In the data rows, 128 means zero.
A hidden rule labels the rows of this table. It goes by one to three of the table's principal directions, not those with the most spread.
130 084 088 136 125 083 108 105 150 102 096 123 089 151 100 098 109 144 136 081 159 085 112 122 139 114 134 168 121 129 119 077 179 090 135 107 123 095 080 148 181 180 121 092 132 115 091 111 Q
129 151 129 121 143 122 140 129 111 124 121 120 118 137 160 117 124 123 135 124 107 135 139 102 113 106 105 109 139 132 124 148 129 120 123 137 133 124 109 122 122 133 114 139 148 115 120 132 R
112 141 106 136 134 125 108 131 156 102 126 149 082 133 188 163 139 146 132 147 087 105 122 118 112 172 120 058 137 136 124 155 156 187 124 125 147 145 147 101 107 178 087 113 154 184 142 159 Q
125 148 167 091 131 130 168 145 154 171 121 085 144 143 119 135 107 111 145 112 109 122 144 121 098 116 108 141 141 122 138 159 130 112 120 101 119 150 123 139 118 123 113 146 144 120 126 127 Q
122 181 136 100 140 086 146 110 137 162 121 117 144 136 108 131 128 112 152 145 092 117 095 112 143 119 138 147 168 115 155 165 155 116 113 083 126 136 121 131 119 145 092 144 141 124 157 108 A
139 114 139 126 098 161 141 118 106 115 149 112 135 124 128 142 132 115 142 117 145 149 144 133 075 115 115 114 141 149 121 130 109 134 138 142 134 151 138 125 132 114 131 125 118 118 131 102 A
112 123 149 149 127 154 136 155 176 130 146 151 159 098 116 168 138 125 122 164 141 142 132 161 155 158 167 116 106 113 133 135 138 176 130 138 146 140 166 132 074 097 138 124 125 164 164 130 A
134 121 122 135 144 101 134 135 138 134 117 125 149 139 099 088 104 114 117 122 166 127 127 136 172 114 121 184 109 097 121 094 136 097 125 100 117 093 108 147 131 118 134 122 116 113 117 126 A
127 120 147 101 117 154 150 137 104 153 145 098 159 141 119 124 115 113 136 107 134 139 143 126 102 122 099 145 137 132 135 137 088 120 136 140 099 145 132 127 144 102 151 144 125 105 123 121 Q
106 120 117 108 116 156 091 132 118 144 128 149 114 111 156 128 159 170 124 126 107 094 120 133 100 163 131 099 121 149 130 129 082 137 137 171 129 139 142 113 143 138 162 126 118 128 107 147 A
134 110 120 131 123 128 117 127 125 152 128 137 132 132 106 136 124 141 122 115 127 122 106 134 130 153 148 135 123 128 132 122 125 127 138 134 123 129 143 135 158 115 140 132 127 113 118 140 A
140 150 113 118 134 126 107 078 106 129 150 139 121 157 118 137 161 140 162 129 092 096 090 107 125 121 139 132 151 150 116 146 163 124 119 114 132 140 109 102 125 170 125 120 130 132 150 078 R
119 113 127 143 112 168 113 138 120 125 158 158 155 090 157 160 156 130 118 160 121 146 136 149 130 166 148 085 124 135 119 136 103 184 120 171 145 144 164 107 091 096 139 127 119 154 166 135 Q
150 131 089 145 143 099 112 126 132 108 117 139 078 151 147 138 104 136 129 124 122 133 116 107 153 142 146 100 134 136 127 126 170 138 123 124 127 113 118 138 154 155 112 123 156 133 113 161 R
112 145 097 120 135 109 091 098 145 129 135 175 157 079 153 112 194 140 151 164 112 077 118 143 179 128 167 136 142 121 113 119 159 133 084 156 163 098 083 108 064 144 132 101 112 147 177 064 A
130 113 111 149 116 153 110 142 122 106 134 145 102 108 180 146 119 127 111 143 129 151 148 131 120 145 136 071 121 138 117 133 113 171 125 164 137 124 147 118 126 125 120 116 133 152 129 167 A
149 170 128 124 173 068 156 111 121 124 118 104 136 155 103 090 115 102 139 122 123 135 132 103 183 072 111 183 141 107 135 124 175 074 102 089 114 096 069 139 121 135 112 141 144 106 134 099 A
111 082 113 131 095 171 090 143 119 097 117 140 073 097 190 137 142 168 104 109 125 118 162 138 064 163 123 054 110 168 119 111 077 159 140 198 143 144 148 115 156 135 153 119 126 134 084 175 R
141 134 152 098 125 105 151 092 105 189 150 110 226 117 024 094 158 105 148 115 154 120 097 149 165 091 146 242 151 106 149 106 126 058 116 113 107 116 094 145 137 074 165 140 087 071 161 031 A
135 114 195 150 109 149 174 136 124 147 136 097 178 128 014 131 094 097 103 130 186 190 110 155 124 090 150 197 099 114 148 113 101 096 167 083 110 144 174 162 149 070 151 142 094 099 126 118 A
104 130 149 140 116 142 126 139 174 138 130 157 152 094 102 168 153 141 128 170 130 123 102 158 140 160 177 119 117 121 135 138 138 160 136 114 156 149 172 134 082 122 125 121 115 163 162 124 A
131 141 164 114 127 142 155 122 109 159 150 094 145 134 131 157 125 115 129 117 073 150 131 113 077 137 114 094 148 150 135 167 126 151 114 124 131 176 149 108 129 107 106 157 153 120 149 140 A
139 116 111 145 123 158 110 132 138 098 133 133 053 167 165 181 111 152 133 114 104 123 131 114 084 166 123 058 120 156 121 153 143 176 153 132 127 158 164 114 154 170 115 122 158 162 103 174 R
122 154 137 098 149 122 146 148 136 150 103 112 132 134 154 096 112 110 136 125 124 114 161 113 153 082 106 158 130 103 130 149 115 090 115 136 106 096 086 136 111 130 129 138 134 116 115 123 A
091 133 145 095 136 170 120 158 168 159 123 138 140 108 160 122 155 155 139 129 113 075 159 145 118 133 117 132 100 117 125 145 091 123 132 167 125 123 120 118 089 132 165 124 123 143 114 126 R
121 110 127 133 115 147 116 139 118 113 128 140 128 097 155 117 145 136 108 126 142 134 156 144 113 140 122 107 116 133 125 110 092 140 127 177 142 124 133 122 125 098 152 130 115 117 115 136 Q
147 136 152 102 133 164 162 143 087 172 164 086 178 149 138 119 089 087 137 115 120 167 164 117 120 107 097 142 135 128 116 150 088 125 109 135 094 138 126 123 122 083 144 158 138 100 138 138 A
137 143 131 112 126 141 146 124 132 131 155 104 125 154 107 165 121 123 163 128 123 134 120 120 120 123 124 129 151 143 147 154 139 129 139 108 096 154 134 130 137 153 129 123 140 152 144 113 A
121 137 105 130 149 129 126 140 125 099 136 129 109 141 165 133 123 135 142 138 117 130 143 109 148 125 108 104 129 138 123 134 135 138 124 132 112 124 113 118 113 163 127 120 152 160 132 147 Q
124 154 108 116 158 061 120 119 142 132 088 130 108 139 134 080 127 138 126 123 115 093 107 103 160 113 120 151 135 114 127 112 168 087 106 097 137 094 076 136 133 166 105 121 138 116 110 130 A
108 123 098 116 130 183 093 148 137 114 155 149 087 131 229 172 151 171 149 135 075 097 150 114 086 188 111 026 124 169 103 158 115 198 122 178 136 160 144 087 099 176 136 113 162 186 129 175 A
147 095 137 168 124 081 151 101 125 111 120 121 170 108 027 101 122 103 115 115 190 162 105 146 172 076 167 207 121 111 134 069 175 075 130 103 139 096 099 165 149 088 128 116 106 087 140 070 A
117 154 150 105 139 130 148 141 151 157 127 116 151 119 135 128 135 123 140 132 109 115 146 136 122 125 114 137 132 111 137 151 121 119 119 123 131 133 125 129 098 116 123 142 133 127 136 121 Q
152 124 128 132 122 130 124 123 110 136 135 119 113 135 135 136 110 115 110 117 119 149 133 124 120 140 137 108 135 136 132 133 128 147 117 143 125 134 139 125 156 103 126 141 133 111 123 147 R
165 126 101 172 138 118 121 140 093 080 124 135 056 187 170 153 076 123 094 120 120 179 125 098 114 176 101 057 125 136 121 136 134 182 149 112 126 144 180 121 174 130 096 154 160 131 097 216 Q
119 081 149 140 101 135 146 125 147 110 115 099 126 114 083 125 110 124 125 096 167 137 141 143 092 095 136 152 111 140 128 096 136 104 146 121 132 131 120 150 154 127 129 108 122 116 108 111 R
135 090 102 194 115 148 086 131 136 071 145 183 105 102 139 165 148 152 096 165 152 152 116 157 148 184 170 074 093 142 103 093 142 193 136 140 166 135 179 118 106 124 132 105 115 176 145 161 Q
118 148 141 143 134 131 132 132 148 120 133 144 138 115 109 140 143 127 126 165 139 135 112 140 150 119 142 135 119 114 137 136 135 133 139 110 132 125 143 128 098 135 124 114 114 160 150 117 A
127 096 101 117 107 116 092 087 122 123 125 141 127 116 098 110 169 162 149 105 140 079 100 134 121 127 155 156 136 155 116 085 146 095 122 139 141 123 091 131 151 156 155 101 106 110 121 073 A
138 149 126 150 145 078 140 129 101 117 110 126 145 110 133 080 093 082 088 154 145 180 136 121 188 094 132 148 130 099 129 110 129 118 097 112 132 087 112 137 121 093 101 144 124 104 140 150 A
130 110 124 115 120 139 115 122 107 134 129 117 110 132 163 121 132 142 122 098 101 116 138 112 080 142 110 092 132 158 112 125 119 137 115 157 138 143 117 111 149 131 131 131 140 110 107 144 A
106 138 102 118 151 116 107 137 154 113 115 144 083 149 178 134 145 167 138 121 090 077 123 108 118 162 100 088 126 134 126 140 148 147 132 134 132 131 117 107 123 185 118 116 156 161 111 152 Q
118 132 092 154 147 142 092 138 130 070 147 181 086 125 185 175 185 178 128 160 099 117 118 117 144 189 131 043 126 156 127 135 146 191 134 178 147 147 146 096 098 157 144 117 148 187 145 147 Q
169 175 089 129 163 068 123 098 115 120 131 133 119 169 108 099 118 104 145 143 143 124 101 107 210 096 128 180 153 102 134 121 180 092 108 084 102 083 079 135 136 157 115 117 124 128 142 094 A
088 164 126 131 152 107 128 155 190 112 110 152 113 087 192 144 161 149 128 163 088 100 149 139 127 160 115 072 125 108 138 150 149 164 114 132 169 129 133 114 062 151 088 122 152 181 146 154 A
119 052 107 142 082 139 102 124 153 092 121 121 086 110 137 155 123 154 121 097 143 112 134 144 075 168 143 084 122 170 112 087 145 161 130 136 146 155 139 130 161 161 118 092 132 154 113 149 Q
143 174 089 157 177 059 132 129 144 089 102 152 084 171 146 120 105 122 132 143 123 130 110 101 185 129 112 125 135 091 136 137 190 128 134 083 133 094 115 137 124 163 081 134 160 140 121 148 Q
104 161 163 136 157 160 156 154 140 124 148 127 133 139 130 175 139 140 137 156 090 147 129 118 123 130 111 097 115 131 145 178 121 151 154 121 116 162 165 111 090 136 127 145 155 173 149 150 A
113 113 130 111 119 132 120 129 169 146 131 133 145 108 104 141 156 151 146 124 132 089 121 151 129 150 152 144 126 132 133 115 142 125 124 132 136 138 122 137 113 135 148 113 120 140 137 102 Q
137 103 140 135 112 162 131 135 113 156 152 129 171 130 111 134 107 107 120 129 146 151 127 145 130 144 142 142 114 121 109 125 103 149 130 127 124 135 160 129 123 087 143 137 113 115 141 134 Q
164 153 083 077 141 110 117 069 050 136 171 099 143 179 134 095 147 118 187 099 103 102 121 086 143 092 089 167 187 159 118 128 137 082 092 129 079 123 050 102 155 166 150 129 133 101 146 057 Q
131 113 124 147 120 093 133 121 116 115 108 124 126 125 089 113 109 125 109 119 152 150 110 132 135 127 137 149 128 123 142 099 130 109 141 104 130 123 138 150 164 116 119 137 122 102 113 140 Q
122 143 184 148 146 142 160 141 139 165 156 135 213 098 045 137 150 119 116 166 146 166 103 155 171 111 166 178 100 108 139 125 126 111 133 113 135 133 151 141 082 065 159 139 107 126 170 102 A
113 139 110 113 137 107 117 141 147 125 103 124 059 142 176 153 120 165 128 109 073 105 120 099 087 174 121 054 144 154 150 154 144 156 132 141 135 153 137 123 163 169 106 138 176 138 095 189 R
168 137 111 107 136 100 133 087 053 144 158 098 155 166 089 103 121 106 143 104 122 149 107 100 155 105 118 173 167 147 134 115 132 091 104 117 088 129 092 124 174 114 148 150 128 080 141 093 Q
134 159 081 168 167 054 094 118 142 077 080 176 067 135 190 087 125 128 093 152 115 109 120 109 186 134 123 105 118 092 109 114 184 143 104 109 169 072 101 116 108 163 073 120 140 140 116 158 A
111 103 128 109 108 163 110 150 137 123 122 123 095 116 162 132 136 163 120 100 127 105 160 141 069 166 110 088 111 153 133 117 080 143 143 175 131 151 145 126 151 127 165 132 129 121 081 162 Q
Here are more rows. What is the label of each one?
120 122 160 114 118 169 148 155 142 164 137 121 171 111 120 134 124 111 126 127 143 134 161 158 123 126 123 151 114 102 137 144 082 130 139 153 115 129 150 134 109 075 154 144 112 117 131 120 ~ Q
155 082 123 147 096 125 116 074 068 125 151 117 157 131 076 109 126 106 117 107 151 150 096 127 117 104 143 163 139 150 103 089 137 114 118 113 127 128 117 118 170 115 124 111 099 098 147 085 ~ A
141 140 112 103 130 097 128 106 116 125 131 110 128 133 137 108 137 114 143 120 122 115 129 110 139 109 117 139 162 137 131 121 153 113 095 127 120 120 079 121 132 146 120 118 130 122 142 093 ~ Q
135 156 114 135 155 107 121 122 118 107 141 141 124 135 161 129 151 133 129 152 100 130 123 110 149 143 113 098 139 135 117 131 154 147 102 120 144 133 116 106 093 144 113 131 142 151 153 132 ~ Q
100 137 119 140 140 131 104 143 166 111 112 167 093 111 173 146 166 169 119 143 099 091 123 132 111 167 125 075 111 124 129 141 137 160 140 151 161 131 144 109 104 154 117 116 138 164 119 151 ~ A
142 104 154 162 103 162 147 150 111 122 147 114 127 115 132 168 092 106 092 134 136 202 141 139 085 154 133 072 118 141 130 137 102 181 141 135 136 162 195 130 145 077 111 143 134 132 132 186 ~ A
124 054 166 148 073 211 148 166 134 115 143 117 164 092 082 150 117 119 111 118 218 173 172 183 094 119 137 151 087 131 126 093 054 128 176 166 114 143 176 158 135 062 187 119 082 123 111 120 ~ Q
103 178 136 116 144 119 138 146 170 144 115 137 110 140 174 157 121 127 137 150 074 104 126 126 105 169 106 085 139 101 143 188 135 174 134 093 144 150 170 112 094 153 072 146 156 162 140 166 ~ Q
140 087 128 173 100 132 126 127 101 086 114 125 082 127 125 145 101 130 089 108 144 176 125 126 078 139 128 082 117 149 129 112 118 149 159 133 142 144 170 133 185 115 106 131 131 116 098 174 ~ A
160 094 110 118 098 191 112 117 061 143 178 118 132 162 135 154 110 125 143 099 130 152 132 121 094 153 125 108 139 165 114 136 079 153 141 168 091 156 157 115 178 106 172 142 125 104 120 137 ~ R
099 114 126 132 112 111 113 126 151 104 086 142 097 092 138 116 157 157 116 127 132 097 121 133 098 121 129 114 125 134 131 112 130 111 139 135 156 121 116 132 133 160 111 103 115 138 108 122 ~ A
129 173 140 118 151 144 148 147 133 148 150 128 148 154 156 143 115 107 140 150 105 136 140 126 134 146 097 118 131 101 129 173 114 159 128 108 119 140 158 113 088 117 114 153 141 144 147 146 ~ Q
105 101 158 113 082 172 134 122 134 138 140 120 149 090 100 163 156 135 139 123 133 126 130 154 076 131 154 120 138 152 148 138 097 141 146 162 132 166 155 129 132 108 150 125 110 126 142 093 ~ A
127 118 131 115 112 132 124 111 117 128 120 124 139 116 130 098 137 118 131 112 142 112 145 136 113 102 122 153 131 125 118 114 113 107 121 145 137 115 104 127 128 117 139 126 108 098 119 090 ~ A
162 132 149 120 119 137 158 114 112 169 158 098 179 160 071 132 091 078 142 118 148 156 125 141 141 113 129 189 139 106 129 138 125 118 126 084 100 135 145 140 137 088 126 148 114 101 151 100 ~ Q
140 169 104 141 171 104 122 133 111 098 134 135 088 162 191 127 122 131 119 143 085 137 138 098 142 148 082 079 131 126 120 147 144 155 114 111 127 127 129 100 114 157 096 142 161 157 128 178 ~ A
136 114 137 147 120 130 122 123 114 120 122 130 124 109 125 114 122 124 101 124 137 150 139 138 119 120 142 124 112 133 120 109 117 126 122 139 147 122 135 131 136 100 132 136 119 104 115 140 ~ R
133 111 187 118 103 175 159 143 132 195 141 087 150 135 095 170 085 109 116 108 104 160 125 134 065 141 147 115 120 141 131 167 105 148 138 112 122 177 185 135 151 087 118 154 138 110 127 165 ~ R
140 072 163 115 094 156 149 107 113 179 149 092 197 125 014 128 124 118 143 089 168 134 109 152 119 094 162 218 123 141 129 098 116 071 141 117 098 141 121 155 167 088 172 124 096 084 135 067 ~ R
140 114 136 148 124 134 123 133 128 133 127 133 118 136 115 136 104 124 102 125 136 149 115 130 127 147 152 116 110 130 123 121 133 150 132 127 137 132 154 134 146 106 131 134 129 116 116 158 ~ R
125 130 114 157 146 111 115 143 171 102 118 158 114 117 130 127 129 136 112 150 151 122 133 149 177 146 147 130 099 103 127 106 155 144 127 123 144 103 132 137 101 129 130 115 126 153 127 143 ~ Q
138 155 131 137 158 096 144 132 123 131 132 122 136 134 134 123 119 111 115 139 108 152 125 111 158 125 121 120 136 117 135 136 155 135 106 120 130 120 116 123 117 113 108 141 149 128 145 142 ~ A
145 122 111 153 115 107 113 103 101 094 121 136 092 129 126 126 125 127 108 125 136 149 110 121 114 130 137 106 138 143 132 112 139 137 133 128 142 128 136 126 165 132 112 124 123 116 117 135 ~ A
129 188 112 114 166 092 147 135 116 123 132 119 114 156 184 132 112 103 140 147 080 141 132 088 152 129 089 093 167 114 147 177 148 154 108 118 111 126 115 108 113 147 084 148 170 146 151 151 ~ Q
110 146 104 120 148 115 112 137 158 096 091 138 060 142 198 117 132 157 143 127 103 083 141 097 112 117 101 088 124 136 110 142 153 122 127 125 143 112 092 119 111 206 100 105 154 160 097 149 ~ R
120 122 151 148 125 090 141 136 144 127 093 127 137 096 094 105 122 119 086 132 150 147 121 144 138 120 141 149 115 106 143 102 132 110 128 112 151 114 134 150 134 095 111 135 113 107 119 139 ~ Q
148 086 121 140 095 171 112 133 087 108 134 117 094 145 141 126 090 123 103 100 159 159 153 133 089 137 117 108 110 149 117 110 073 144 151 154 108 136 161 129 184 109 155 136 115 105 085 169 ~ A
089 119 157 126 103 154 126 140 154 120 111 131 109 097 144 154 140 149 117 137 107 123 129 135 071 148 142 078 119 151 135 144 110 162 141 140 158 165 165 122 114 138 120 129 133 145 122 152 ~ A
